Rotation paths and how fast each direction turns (degrees a step)
Each turn is a multiple of 5 degrees from 10 to 175, or 0.
Each row of a path follows its step; steps can be skipped.

step 0: -10 2 -1 11 11 15 -6 -1 3 6 14 -19 10 13 -8 -27 -15 3 -2 -2 5 -4 9 1 -3 -21 -19 10 -1 4 8 8 0 -5 -13 10 10 -2 -5 -4 -11 -1 -14 9 0 -9 27 -5 25 -19 -22 -3 9 -17 16 19 -6 14 5 8 2 -4 -23 -1 -6 -1 -13 -13 -8
step 1: -7 8 4 9 -2 10 -29 -16 -4 1 -2 15 -4 -2 -2 -32 -10 -9 4 -12 -18 -1 16 -10 22 -8 15 6 -1 6 -5 -3 -17 -22 -1 13 -7 -7 -7 17 0 13 -2 7 -10 0 -2 30 0 8 1 8 -2 8 -14 5 -8 1 8 -7 -10 8 -23 -10 1 -19 -17 -10 -6
step 3: 3 -5 2 9 -4 -4 -4 6 -7 16 1 6 2 19 -4 22 -16 8 4 0 -23 11 6 2 17 -8 -8 -12 -9 -6 23 15 23 5 -19 9 21 -25 15 0 -14 -8 -3 -15 -2 -3 2 -11 3 8 6 9 -1 -16 -12 9 9 -15 8 -1 15 -11 -19 3 -14 1 -10 -21 -7
step 7: -2 -11 20 23 -15 2 -15 -16 -7 -3 6 6 16 7 7 -11 -5 2 6 -22 2 1 23 3 10 8 1 10 -7 -13 -21 -8 -2 14 5 -8 2 -7 11 -15 2 10 -30 -4 16 18 11 7 -5 -18 13 4 19 2 -4 -18 -7 -8 4 -20 7 4 8 3 16 4 12 -8 -2
step 9: 13 12 1 -14 4 21 -10 -12 -2 8 0 -2 -11 -5 8 -12 -11 -1 -16 5 1 10 11 1 19 0 3 15 8 6 -7 -11 5 2 0 0 -18 -12 11 26 -9 -4 4 -19 9 -2 3 8 -1 9 3 -9 -2 -10 0 2 -19 7 -5 -9 12 0 -51 -2 -1 -13 -10 -2 -22
step 13: 14 6 -1 0 -8 3 -13 -7 -21 -10 25 -8 -2 9 1 -6 -24 9 12 -4 -2 -15 -5 -8 -18 5 4 8 19 17 14 9 10 -12 28 -19 -8 -14 8 -6 -7 -16 0 -3 0 21 1 6 18 -11 4 -16 8 5 3 -1 3 7 -7 0 14 11 23 -19 1 -2 10 -4 -9
step 14: -9 5 8 -4 10 15 -6 -1 -15 0 2 21 -6 14 -15 -3 -11 18 8 4 3 0 0 -4 -4 7 -20 3 5 -16 23 -2 -10 -12 9 -11 3 1 4 8 1 -33 8 0 4 -9 -16 8 4 -8 8 16 14 -21 8 5 -9 -20 1 -3 -17 6 8 -2 28 -13 -11 21 -6
step 15: -13 0 28 -3 6 14 -5 -30 7 -11 -12 -3 9 12 4 10 8 16 -8 -15 -2 -7 13 -2 11 14 -18 -2 -3 -8 -26 -16 4 -5 1 -24 -8 -10 -1 21 -2 2 -11 -14 -2 2 16 1 0 -12 5 8 4 -18 -11 -10 14 5 -6 -9 13 -9 9 2 22 -1 -9 10 5
step 17: -3 11 -20 -16 2 18 2 15 3 3 -6 -16 -9 3 6 -12 -2 12 -1 10 7 -8 -6 -6 15 -5 -19 -2 -13 9 19 1 3 17 9 6 -5 -3 19 8 8 -19 4 -6 6 -4 22 17 -10 -8 11 -5 3 -6 -17 -2 -27 16 9 -24 -2 9 -27 1 9 -5 -9 14 3
Speeds:
-5 -3 -6 -6 -6 -7 2 -1 -6 -2 -3 0 -2 0 0 -2 -4 1 3 -2 -2 -3 1 4 -4 -2 3 1 3 -2 2 -4 -2 -2 0 0 5 2 -1 -1 3 2 -1 0 2 0 1 3 -1 0 1 -4 2 5 1 -1 -2 -2 -3 0 3 0 0 -2 4 -2 5 -1 4
125
6 -1 1 0 2 -3 1 -1 5 -1 1 2 -2 7 0 0 1 2 -1 0 -1 -3 -6 0 -2 0 4 1 0 -2 -5 2 1 -2 -2 1 1 -1 5 -2 0 -5 2 1 0 3 7 4 6 -2 -1 -2 -3 3 2 3 2 -6 1 4 -4 -4 -4 -1 3 3 0 0 2
135
0 -2 5 -6 -2 0 3 0 -2 2 3 -3 0 1 1 -3 0 -3 -2 -1 -1 -7 7 -3 4 3 -3 -1 -1 -1 -3 0 -2 0 -2 1 1 1 -4 2 -3 0 -1 2 2 -3 5 -1 -3 -3 2 2 -1 6 2 2 -4 3 1 -3 -5 -2 -6 -2 -3 0 -1 2 -2
45
3 1 -2 -6 2 0 -1 1 4 -3 2 -1 2 2 -1 -3 -7 -2 0 7 3 0 0 4 -1 0 -2 2 -1 -2 -2 6 4 4 3 -2 0 3 0 0 0 -2 2 -1 -2 1 -2 -3 4 -1 -1 0 5 1 -3 0 -6 0 -5 -1 -1 -3 -1 -5 -4 -5 1 -4 -1
80
-2 5 -2 -2 -1 -1 1 0 1 1 -1 0 3 3 -1 4 -4 -4 5 -2 -3 1 -2 -4 0 0 -2 -1 1 3 -1 3 -3 -6 -4 3 2 -2 -3 3 -7 0 -1 2 1 3 1 -1 4 2 5 -2 3 -2 -2 2 5 -2 -4 2 -5 4 2 -3 -1 -3 0 3 -3
35
-1 -5 3 1 3 0 0 -7 -2 -1 -4 -2 1 -2 -2 -4 1 -1 1 6 2 -2 1 -3 1 1 1 -2 3 4 4 -2 -1 -1 0 1 0 5 1 3 0 -2 0 -3 7 3 0 -1 5 1 -5 3 -4 1 0 -2 -1 0 0 8 -1 1 0 1 1 -7 -2 1 -4
80

step 0: 5 15 7 -14 5 -10 -14 -4 6 18 -5 -14 24 -4 -8 3 -10 -1 -2 11 4 10 -6 2 13 17 -9 -9 -2 -3 6 9 7 -10 6 -6 22 14 7 -3 12 15 -1 9 3 -2 -15 -3 2 26 -6 -3 -9 -23 2 -12 1 -11 -19 15 5 -4 -6 -2 14 -10 -6 -6 -10
step 1: 1 -10 0 -7 5 -7 9 -13 -1 -12 7 -7 -5 17 0 -15 -19 6 -8 -1 -3 10 1 -3 -9 -13 -8 -22 -2 -2 3 -5 12 9 -12 1 -10 -13 13 7 6 8 -7 -7 -5 0 8 14 -1 12 3 13 -7 -9 -23 -4 23 7 -6 -4 7 21 -19 -18 -9 18 -3 -13 -9
step 2: 11 -1 12 13 -3 -7 5 4 -12 42 11 -13 2 1 9 -22 -4 2 -16 4 7 -6 13 9 -15 -6 -2 10 18 5 12 5 4 16 -14 8 2 -7 -18 7 6 -8 -1 11 -13 -13 -5 -1 -6 -4 2 -11 -2 2 2 -7 -7 14 2 7 -20 -1 9 -10 -6 -1 5 -3 -4
step 6: -21 3 -9 8 21 -18 2 -16 -15 13 10 -12 -3 10 9 5 -24 6 4 -9 15 12 -4 10 6 -1 -10 -3 4 25 29 9 -12 13 -10 -4 -4 7 8 1 -14 -13 -3 4 -6 -10 12 4 -4 -5 0 -8 -3 -3 -3 -1 -9 0 -4 9 15 -6 17 -4 0 -8 6 11 5
step 8: 10 -19 12 5 7 -4 19 -3 -9 -11 -7 -7 -5 -9 -24 -2 -4 -4 -3 -2 10 -20 -8 7 -15 -7 -11 19 11 -5 3 0 -10 -3 10 9 -12 13 6 10 0 10 11 3 -2 -3 19 -4 13 25 -9 -3 -13 11 -15 -5 10 16 -10 1 -7 -7 -14 -7 -7 7 8 6 16
step 10: -2 -12 -2 -10 15 -10 8 -1 -7 -15 -6 -5 0 19 23 -6 -8 -11 7 -9 0 13 -21 1 12 -1 -24 -6 10 17 -4 14 11 -7 0 -9 3 -8 5 0 19 10 6 -3 4 1 8 -14 -8 -33 -5 4 1 22 3 -3 -4 3 -4 2 8 8 -6 4 -3 5 15 10 4
step 12: 14 7 -11 9 -10 -16 -21 12 -8 -12 14 -1 11 -10 -7 3 -6 12 -2 -7 -13 6 -10 0 -1 7 11 10 -1 14 8 6 -13 -7 6 2 -10 15 3 6 5 3 2 -18 1 -5 14 -11 7 3 -16 -1 -23 -21 -8 0 7 10 -10 -18 -8 16 -7 3 -3 -12 14 1 18
step 14: 3 -6 -12 6 -4 23 11 -6 1 -14 6 -5 -5 13 14 -13 6 -2 -11 -6 -7 -4 -13 0 7 10 -3 -3 16 -22 7 -19 2 20 -1 -3 10 -1 7 4 26 2 -3 -10 -10 11 3 1 -1 -9 -22 -7 -10 9 -14 -7 10 15 0 14 7 14 5 -12 -8 1 8 -6 -18
step 15: -12 -15 -4 3 9 5 -6 -12 8 27 2 1 -2 -2 -9 -16 2 7 0 0 11 -17 -11 -11 -9 -9 -3 23 18 10 2 -13 -1 -3 -1 13 -7 -27 -8 15 -12 3 7 -2 6 -17 6 -10 0 -17 -6 4 -24 -8 5 -2 -7 4 2 14 -2 4 0 18 -8 -8 -2 8 4
Speeds:
-4 -2 1 2 -1 -3 -3 1 3 -5 2 -1 -1 -3 2 -3 -3 2 -2 -2 0 3 1 -5 0 1 1 -2 0 -4 1 6 7 0 3 3 -2 3 0 -3 3 1 0 2 -3 0 0 4 6 4 5 2 -1 -1 0 -1 0 4 -4 2 -1 -1 3 5 1 6 -2 -4 4
90
1 -1 -4 3 -4 2 1 -5 -4 -5 2 -2 0 -1 2 4 0 0 -3 3 1 6 4 -1 0 -4 1 -4 -1 2 0 -5 -1 -6 2 1 -1 1 -5 4 4 6 0 -3 2 4 3 0 4 -3 1 0 -1 3 1 -3 -1 3 -3 -3 2 2 -2 -1 -1 -1 -2 5 -2
160
0 5 -3 2 -3 0 -1 -4 1 0 0 4 -3 7 -1 -1 -3 5 2 0 -3 1 3 -1 0 1 3 -3 1 -1 1 2 -4 1 8 5 0 -2 -2 -4 0 0 3 -6 -4 -4 0 4 -1 -1 -3 -3 4 -1 -4 -3 0 0 3 -2 -2 3 2 1 -5 -1 1 -2 -1
140
-3 0 3 -2 4 3 2 -3 0 -1 -4 0 1 -3 1 -2 0 2 4 2 -1 4 3 1 2 6 -3 2 4 -4 0 0 0 -7 -1 3 3 2 3 0 5 -1 -4 -3 3 0 -3 1 1 -2 -2 -4 -2 2 6 -1 1 0 4 2 6 0 7 -3 0 0 3 -1 0
100

step 0: 5 -7 -4 11 -5 6 21 4 -11 5 -7 24 4 4 22 9 -6 -1 6 -1 17 -8 10 35 -11 3 -11 -20 -13 0 -4 2 -4 -5 15 7 4 -10 6 4 0 -17 17 -7 2 -2 -8 -11 -7 5 4 21 -25 -6 7 5 -7 22 -18 12 -6 -1 -11 -24 -6 4 -10 -6 1
step 1: 20 11 7 8 7 21 -3 -19 -11 -12 7 13 9 -9 12 -6 -1 -2 -7 -6 -13 -7 -4 20 -6 4 22 -18 -2 -2 -18 -3 -16 2 27 8 7 -9 10 -1 0 8 21 -13 11 -20 -5 -6 -5 11 6 -3 5 1 0 11 6 8 23 6 -16 -13 -22 -10 8 -13 13 -8 -7
step 2: 14 -1 13 14 5 -2 -17 10 5 1 1 2 3 7 17 4 13 -13 -14 7 -17 6 21 6 13 11 2 -2 -17 5 3 -8 4 -10 13 12 11 -9 -2 -5 5 17 15 -12 -17 -10 -16 -8 -12 -21 -18 4 -13 6 -14 -9 -2 14 22 -6 -37 1 3 10 0 -9 -4 -4 -11
step 5: 8 -29 0 4 4 -13 4 -5 -1 -4 11 16 -9 -5 4 -6 11 24 -5 6 10 12 3 7 -7 17 -2 -4 -10 -4 -9 10 26 3 6 -15 24 5 -9 17 -20 -5 8 -10 8 -18 -5 -9 -1 3 0 0 -3 -5 18 -3 -7 -3 -34 11 -4 -14 20 -9 -9 -15 -2 3 2
step 6: 11 -8 -2 15 -9 1 7 -1 -2 -24 0 -30 14 -10 3 9 1 20 -12 10 -2 4 -13 4 -24 -8 17 -9 16 -18 -8 4 4 8 17 6 11 20 1 29 -10 8 -7 -28 10 -9 0 -14 -1 10 -2 9 16 10 -2 -3 -4 0 -2 4 -11 -4 0 -6 -9 -10 -7 0 -14
step 7: 16 -10 0 16 -6 5 -13 16 -4 -20 -16 -12 13 -5 2 11 20 12 -4 1 13 -5 1 9 -6 22 7 1 -3 -10 10 -12 8 -24 -6 -3 -2 -7 -20 13 9 18 -8 -15 -13 5 11 -7 -22 17 -9 4 1 17 -4 -16 3 18 7 10 -3 0 5 15 -9 -18 11 4 15
step 10: 0 -27 -1 2 -2 20 -21 -1 -5 9 5 15 7 17 10 -10 -6 2 5 5 25 10 8 -5 -12 -22 -2 9 -26 -6 -2 9 14 -11 -8 -13 2 -10 22 28 -1 -4 3 10 22 -1 -1 2 -1 -5 14 4 -6 -5 6 4 -17 13 -6 3 -19 -7 2 15 6 -4 -16 0 -2
step 11: 5 1 -14 14 -32 2 -6 -20 -18 8 11 -4 10 10 -12 -4 -14 -9 6 15 -1 0 -15 7 -18 -6 11 -9 -11 3 -18 4 -4 -8 3 5 -4 -9 14 24 -3 1 6 1 0 8 19 -16 8 4 -13 24 2 -6 3 -8 -6 8 -9 9 -25 -5 -22 -13 -3 7 -15 -14 9
step 17: 10 1 14 1 -18 12 -7 7 -10 -18 -24 5 10 -12 18 -18 8 1 -7 10 3 -27 28 7 -14 3 1 -7 1 3 -11 4 -11 17 30 1 8 8 -11 7 -5 8 -6 -11 9 -17 0 0 3 14 -5 -3 -8 -3 -7 2 10 24 -8 11 -13 1 14 -7 -11 -4 10 -15 -11
Speeds:
-3 -3 -1 1 6 1 -2 -1 -3 1 3 2 -1 -3 -6 4 6 -1 -4 -4 7 -4 0 0 2 3 -4 -2 -3 2 3 2 -1 -4 1 -2 2 1 -3 -2 0 -6 0 2 -1 -1 0 0 0 0 -3 3 -3 2 -4 2 -3 5 -1 4 0 -2 4 0 -3 2 3 1 3
155
2 1 4 3 -2 2 6 -2 2 -2 3 4 -2 4 1 -2 4 2 1 -3 0 -1 -4 0 2 -3 3 0 1 1 -2 7 0 -4 5 0 -4 5 4 0 -2 1 -1 2 -1 0 1 -4 -4 2 4 2 2 -1 -2 0 -3 2 -8 2 -3 -2 -3 2 0 0 0 4 -1
70
2 -3 0 5 -3 -2 2 -1 -1 2 1 -2 -1 0 -1 6 0 -3 3 -2 -6 -4 0 -3 4 4 1 3 2 0 -3 0 2 5 -1 -6 2 2 -1 -2 -2 -3 -4 -7 3 1 -4 2 -3 0 1 2 0 -3 0 2 1 -5 -2 4 -3 1 3 6 1 -4 2 -3 1
35
4 3 -1 3 0 -2 -1 4 1 -3 1 1 0 3 -2 -3 -1 3 5 0 1 -3 -2 0 3 2 -5 -1 0 6 1 -2 -4 0 0 1 -3 -5 -1 -1 -2 -3 5 0 -2 1 0 3 2 3 3 6 1 -1 4 -1 1 -1 -2 5 6 -3 1 -3 0 -3 4 -2 -7
90
1 2 -3 3 -1 0 -3 4 -1 0 -1 3 0 1 -5 6 -3 1 -2 0 -1 2 -5 1 0 -4 1 2 -4 -2 4 2 0 1 0 -3 -7 -3 3 -2 -2 3 -6 1 5 4 3 3 1 -3 -2 0 0 -6 0 2 -1 4 0 3 -1 1 0 -6 2 -5 -1 3 3
25
-6 -1 3 4 3 0 -1 1 0 -1 0 -3 7 2 1 3 -1 3 -1 -3 -2 2 2 -2 2 -8 -1 -5 -2 -3 0 2 -2 0 3 -2 4 3 4 1 2 -2 2 -2 2 2 -1 5 -1 -6 4 2 1 1 -1 1 2 2 2 1 3 2 3 3 0 3 -2 2 -7
170
